Turns in one plane each, and the order they were made in; the first pair answered
J_686 (before -> after):
[  3   7 -12  16 -13  -4  -5   2  16 -10  25  13] -> [ 15   5  23 -15  -4   6  -9  -4  16  16 -12   1]
[  9  -5  21 -11   8   9  -6  -8  -5  13 -12   1] -> [ -6 -11  -7  16   0   8   6   2  -9  -6  19  12]
[  3   9   0 -13  10  -9  -8  -1  -1   7 -11  -6] -> [-11  -5  -9  -2  10   5   9   7 -14   4  -1   1]
J_973 (before -> after):
[  3  -5   1  -4  -6   4  11   1 -11  -5  -5  12] -> [ 11   0   7  -9  -7  -1   3  -2  -6  -3 -11   9]
[  5  -2   1 -22  16  11   3  -9 -14  10  -4  -2] -> [  5  -1  -2 -23  17   8   5  -9 -14   9  -3  -3]
[ 17  -2   1  17 -10   1  -1 -15   9   1 -10   9] -> [ 13   5 -14  15  -7  -7  -1 -18   8  -4  -8   5]
[ -3  -4  16 -17  10 -15  -2 -11  13   5 -13  -9] -> [-16  -1 -11 -14  15 -18   8  -8   6  -4  -2 -10]
J_923 (before -> after):
[ -4  -7  31   4  -2  26  -1  -2 -14  -3 -17 -12] -> [-14  15 -11  -9  13   5   0 -11 -16 -12 -19 -26]
[ 10   3  31  -3   9  33  -6   5  13  12 -16  -1] -> [ -5  23 -10 -20  29  17   2  -2   6   7 -21 -16]
[  5 -17  -2  -3   9  22   5  21  12   8  -5  13] -> [  0   2 -30  -9  17   5   3  14  14   1  -4   4]
J_128 (before -> after):
[ -6  -2   3  -8  15 -19   5  -4  -7   7   7 -23] -> [  1   2  11  -8  10 -22  -3  -6  -1   8   7 -21]
[  9   0   6  18 -18  -6  -9   3   2 -13  16  18] -> [  3 -14  14  15 -14  11   4   9  -8  -5  11  20]
[ -4 -10  11 -11   6   9  14   0 -10   2  -5   1] -> [ -8   5 -15  -9   7  -7  11  -4  -7  -9   4  -3]
J_808 (before -> after):
[  0 -15  -4  -7   9  29  25  13  -8  11  -5   4] -> [ 21   5  15 -24   7  12   2   0  10  19 -21  -4]
[ -6   4 -13   1   9  11  14  14 -10  -1  14  14] -> [  0   3   6 -16  13  16  12  10  -9  12  -6   8]
[ -6   8   4 -24  32   0  -7 -12   0  15 -17 -14] -> [ -2  23 -11 -12  25 -18 -18 -16  12   0   0 -12]
[  1  14  -2  -2  -6   9 -16   1   5 -12   7   5] -> [ -8   6  -6   3  -4  18  -7   5  -2 -13  10   7]

Each pair is 2 to 3 turns apart.
[-22  17 -38 -29  27  -3  15   2 -13  12 -15 -17] -> [-24  15 -35 -28  27   2  17   4 -15  15 -16 -16] -> J_808 J_808 J_686
[ -7   4 -15 -16  18   5  17  -6 -12   8 -18 -15] -> [-10  -4 -11 -12  17  12  22  -4 -15  10 -17 -12] -> J_128 J_686
[ 15  -7  20 -13   3   1 -11  -1  -4   2  -7   1] -> [  4 -18  12  -9   7  12   3   6 -15   1  -4   2] -> J_973 J_923 J_128
[-15   7 -23   2   2  -3   0  -4   2  -2  11  -4] -> [  4   3  16 -10  -3   3 -13  -7  10  14  -8  -4] -> J_808 J_973 J_808
[  4  -4  31 -21   5   9  -2  -4   0  17 -22  -3] -> [-21   0 -20 -17  20   4  19  -1 -16   3  -9  -8] -> J_128 J_808 J_973
[  8 -10  39  15 -22  -1  -8  -5   7  -3  -9  15] -> [-18  17 -28 -10  10 -23   9 -14  -8 -10 -17  -8] -> J_923 J_128
[ 15 -17  29   1  -5  17   5   6   8   0 -19   8] -> [ 17 -13  20  18 -16   7  -2   7  15 -15   2  15] -> J_128 J_128 J_923
[-10 -18  15   1  -1   8  15   2 -17   4  -1  12] -> [  5   8   6   6 -11 -24 -12  -9   5 -11  10  10] -> J_128 J_128
[  6   7   0  12 -11 -11 -16  -3  12 -10  14   5] -> [  4  15  -8   0  -3 -17 -17  -7  10  -8   6  -3] -> J_128 J_128 J_686
[ -2   5  -8 -30  18   9  19  -3  -3  21 -22 -11] -> [ 17  13  13 -29   8  -1  -1  -8  14  22 -24  -8] -> J_808 J_128
[ 24   4  23  -5  -2  -4 -17  -7  15   7 -16  11] -> [  0   3 -29  19   0  -9   1   1   3 -17  16  16] -> J_128 J_686
[-15  -5 -18   0   6 -21 -27  -2   4 -11  -4  -4] -> [ -9 -26  17  10  -6  -1 -25   6   5  -2  -4   7] -> J_923 J_686
[ 23  -8  50 -17  -3  19 -21 -18 -12   0 -16  -2] -> [  6 -30  40  -1  -3  38   1  -6 -28  -3  -3   8] -> J_686 J_808
[ -8  -9  -1  13 -14   9  13  20  -9  -6   0  13] -> [  7  11  13 -16  -5  -5  -4   7   0   8 -28  -2] -> J_686 J_973 J_686
[ -6   9 -20   3  -2 -17  -5 -16  -5 -13  10   7] -> [ -5   5  -4 -21   9  -5   1 -19 -11   6 -18  -2] -> J_686 J_128
[ -4  10  27  -7   1  21  10 -13  -3  23 -27   1] -> [ -2   4  23  31 -23  17   4  -5   6   0  10  19] -> J_686 J_128 J_128
[ 21  25  -5 -10   2 -35 -28 -15  26  -5  -7 -12] -> [ 28 -11  48   2 -12   2 -21  -2  21  10  -9   3] -> J_973 J_973 J_973
[-13   6 -39   3  17  -7  16  15 -20 -14   3  -4] -> [ 16  13  -7  22 -11 -24 -20  12   9 -24  17   8] -> J_973 J_686
[ -3  14 -24  -7  12  -8  -9 -13  -4 -21   1  -8] -> [ 10   9  -2   8  -6  -8 -22 -11   8 -25  12   3] -> J_923 J_973
[ 31   9  27  -3 -27 -11 -27 -16  16   6   8  -3] -> [ -6 -32   4  15 -18  29  22   6 -20   5  23   8] -> J_128 J_808 J_686
[ -4 -23  20  19  -7  24  31   3 -20  -9  18  10] -> [ -5  16 -11 -28  23  -6  23 -18 -19   2 -16 -21] -> J_808 J_923
[ 24  -4  44   0  -9   5 -18  -6  10   9  -6  12] -> [  5   9   6 -34  22  -1   0 -14  -6  17 -29 -10] -> J_973 J_128 J_923
[ -3 -14  15  -9   6  15   3   3  -7  11 -20 -12] -> [ -8 -17  -4  23  -9  10   4  10  -5 -11  13   1] -> J_686 J_923
[-31 -16 -36  -5  17   7  38   5  -8   3  11  -3] -> [  0 -10  22 -37  15   8  13  -9   8  31 -29 -13] -> J_128 J_686
[  0  14 -11 -22  15  -9  -6 -14  -7   5 -17 -15] -> [ 11  -9  30  -9   0  13  -9  -6  -4  13 -16  -1] -> J_923 J_923
[ -7   4 -13  29 -10 -12  13   4   6  -6  30   6] -> [ 11  13  11  23 -17 -19  -7  -3  20  -1  21   4] -> J_128 J_973
[-10 -12 -10  17   0   5  15   9 -10 -15   8   6] -> [ -8   4 -25  10   3 -13   5   1  -2 -19   8  -1] -> J_686 J_973
[ -5  -6   8 -20  19   9  11  -6  -7  16 -18 -10] -> [  7  16  -1 -17  12 -18 -12 -14  11   4 -10 -13] -> J_686 J_686
[-20 -13  -4  -4   4   9  17   7 -17   3   3   8] -> [-10  16 -14 -19   9 -17  -2  -7  -4  -1  -5  -5] -> J_973 J_923 J_808
[-15   7 -29 -11  13   1  15   6 -15   1   2  -6] -> [  3  14 -17  12 -11 -14 -10   5   6 -14  23   4] -> J_973 J_686
[-10 -11   4 -14  12  11  12   1  -7  15  -2  -5] -> [ -5   3  -4 -23  15  -3   3  -6   0  13  -6 -12] -> J_973 J_973
[-21  -5  -1 -15  19  20  16   0 -18  12  -6   4] -> [ -6  -5  12  22 -11  10  -5   4   1  -8  27  23] -> J_128 J_923 J_808
[ -7  17 -27  -1  12 -14   7 -10   1 -14  12  -3] -> [  2  23 -13 -14  14 -18  -3 -16   7  -6  -1  -9] -> J_686 J_808
[ -8 -13  22   0  -4  18  20   0  -2  -5   4  -6] -> [-12 -12  12  -4   1  16  24   0  -6  -4   4  -8] -> J_923 J_973
[ -7  -4   4 -21   8  11  11   5  -6  18 -20 -13] -> [  9  18   1 -17  -2 -16 -14  -5  13   7 -11 -15] -> J_128 J_128
[ 18   3  39 -12  -9   1 -10 -11   0  18 -12   2] -> [  1  15  -1 -30  14  -7   7 -16 -14  17 -21 -13] -> J_128 J_973 J_973
[ -8 -14  -2  12 -15  11   7   1   6  10   6  13] -> [  5   7  -1  -6 -11  -8 -12 -12  18  13  -8   2] -> J_128 J_686
[ -3  20 -22   6   9 -23 -10 -10  11 -10  11 -12] -> [-14   5 -17 -14  27  -1  12  -7  -8   9 -11 -19] -> J_128 J_923 J_128
[  1  13  -5   3  -3 -30 -26   3   6 -18   0  -4] -> [ -1  13   0 -17  10 -23 -19   0  -1  -5 -21 -15] -> J_128 J_923 J_808
[-11   2  -7  -9   9   0  16   6 -14   1 -11  -2] -> [ -4  17  -9 -12   8 -15   4  -1  -5  -4 -11  -5] -> J_128 J_686 J_128
[ 14  -3  24  18 -15  -3 -16   3  13 -11  17  13] -> [-16  -7 -23  16   4   3  14   8 -10 -17  23   7] -> J_128 J_128
[ 19  -9  23 -20  24   6   1   2   5  29 -34  -6] -> [  9   8 -35  28   4 -23  -5   6  15 -18  25  10] -> J_808 J_808
[-14 -19  -3  14  -2  -2  26  -2 -13  -8  14  10] -> [  9  -4  24  13 -17 -19  -4 -11  10  -9  10  10] -> J_128 J_973 J_973
[ 10  10  13 -28   7  -5 -10 -10   6  12 -24 -15] -> [-11  16 -36 -14  12 -13   5  -6  -4  -9   1 -13] -> J_923 J_973
[ 22  -9  46 -10 -12   1 -22  -2  14  15 -22   5] -> [  7 -11   5  34 -28  -8 -15   9  14 -19  29  22] -> J_808 J_128 J_686
[  3   6 -13  13  -8 -14  -5  -4   7 -18  16   7] -> [ 10 -13  25   9 -13   7  -3   1   5  -2   3  12] -> J_128 J_686
[  4 -18  20  20 -18  17   4  12  -1  -1   7  10] -> [ -2 -22  18  14 -11  22  12  13  -7   4   2   7] -> J_686 J_128
[ 17   6  20 -27   3  -3 -10 -16   7   7 -25  -5] -> [-10   3 -24 -25  18   1  17 -10 -14  -1 -16  -8] -> J_973 J_686
[ 12 -10  18   3   4  14   0  13  -5  13  -5  18] -> [ -1  -7  -4  -8  18  13  12  11 -14  14 -11  12] -> J_923 J_973
[ 10  12   4  -6   2 -13 -11  -4  11  -5  -7  -3] -> [ -8   6 -20  -1  10  -5   7   1  -4 -10   1  -3] -> J_686 J_128
[ 25 -17  29   6  -7  16 -24  -3  -2  -3  -6   6] -> [ 20   0  -6  20 -10  -5 -27  -6   4 -24  17   7] -> J_808 J_128 J_686
[  3 -18  12  31 -20  14  -1   8  -4  -1  26  25] -> [ 22   1  24  19 -23  -5 -26  -5  13   3  14  18] -> J_808 J_808 J_808
[ -7  -5   9 -27   6   3  10 -12  -8   0 -22  -6] -> [  9   4  15   0 -18 -14 -15 -13  12 -19   5   7] -> J_128 J_808 J_923
[ 9  6 23  2  0  3 13  2  6 12 -7 -3] -> [  8  13  16  -5   5  -3  13  -1   6  13 -13  -8] -> J_973 J_128
[ -6  10 -11  -7   3  11  13   3  -6  -8  -9  10] -> [  8  12  13  -6  -8   6  -2   0   6  -5 -13  12] -> J_128 J_128
[ -5 -18  30  13 -11  24   2  13 -14   2  -6  20] -> [ -9  -8  20 -15   8  21   7   7 -22  13 -30   4] -> J_973 J_128
[ -6 -24  30 -16   3  25  12   5 -13  24 -15  -3] -> [-25 -23 -19  15   0  17  24  12 -19  -5  23   5] -> J_808 J_923 J_686
